[[  3 -11   5]
 [  5  -1   4]
 [-20  25  30]
 [ -3   0  11]
 [ -1 -22  20]]
:
[[-20  25  30]
 [ -1 -22  20]
 [ -3   0  11]
 [  3 -11   5]
 [  5  -1   4]]

[[-22  -8 -13 -26   4   7 -39   7]
 [-13  -9  -9  -5   5   0 -39  -2]
 [ -9  -7  -8  -6   7   2 -26  -1]
 [ -3 -12 -11   1   9   2 -21   6]
 [ -3 -11  -1   1  14   2 -12   6]]
:
[[ -3 -11  -1   1  14   2 -12   6]
 [ -9  -7  -8  -6   7   2 -26  -1]
 [-13  -9  -9  -5   5   0 -39  -2]
 [ -3 -12 -11   1   9   2 -21   6]
 [-22  -8 -13 -26   4   7 -39   7]]

[[ -1  10  36  -9 -17]
 [-13 -11  -6 -38   3]
 [-12  -5 -24  -2 -13]
 [-10  -2  22 -33  -6]
 [ -5 -16 -12  -2   7]
 [ 10  -4  -2  16  12]]
:
[[ -1  10  36  -9 -17]
 [-10  -2  22 -33  -6]
 [ 10  -4  -2  16  12]
 [-13 -11  -6 -38   3]
 [ -5 -16 -12  -2   7]
 [-12  -5 -24  -2 -13]]

[[ 14  -5 -27  -7 -16 -18  21 -24  -9  12  11   3  -3]
 [ -8  15  -1   7  -8  20 -15 -36  22   4   8  -1   2]
 [-36   3   3 -19 -18 -12  -9   0   9  23  -7   4  -4]
 [  4  30  18  20 -25  -6   4 -19  13  -3  -2  -4   6]]
:
[[  4  30  18  20 -25  -6   4 -19  13  -3  -2  -4   6]
 [-36   3   3 -19 -18 -12  -9   0   9  23  -7   4  -4]
 [ -8  15  -1   7  -8  20 -15 -36  22   4   8  -1   2]
 [ 14  -5 -27  -7 -16 -18  21 -24  -9  12  11   3  -3]]

[[ 10  39 -38  -2  11  -6   3 -14]
 [  6  -1  11 -12 -14  -2   2 -12]]
:
[[  6  -1  11 -12 -14  -2   2 -12]
 [ 10  39 -38  -2  11  -6   3 -14]]

[[-12 -19  22 -16  -2   1 -18]
 [ 23  -7 -24 -21   7  -8 -31]
 [ 16 -25 -28  -8  17 -18   3]
 [-20  25  11   0 -13  15 -19]
 [ 18 -19  -8  -4 -27  18  29]]
:
[[-12 -19  22 -16  -2   1 -18]
 [-20  25  11   0 -13  15 -19]
 [ 18 -19  -8  -4 -27  18  29]
 [ 23  -7 -24 -21   7  -8 -31]
 [ 16 -25 -28  -8  17 -18   3]]

[[ -8 -38  21]
 [  7  -5   4]
 [-11 -36  25]
 [  8  10  29]
 [-24  36  13]
 [ 35  27 -13]
 [ 26  30 -24]
 [-39 -31 -31]
 [-28 -13  31]]
:
[[-28 -13  31]
 [  8  10  29]
 [-11 -36  25]
 [ -8 -38  21]
 [-24  36  13]
 [  7  -5   4]
 [ 35  27 -13]
 [ 26  30 -24]
 [-39 -31 -31]]
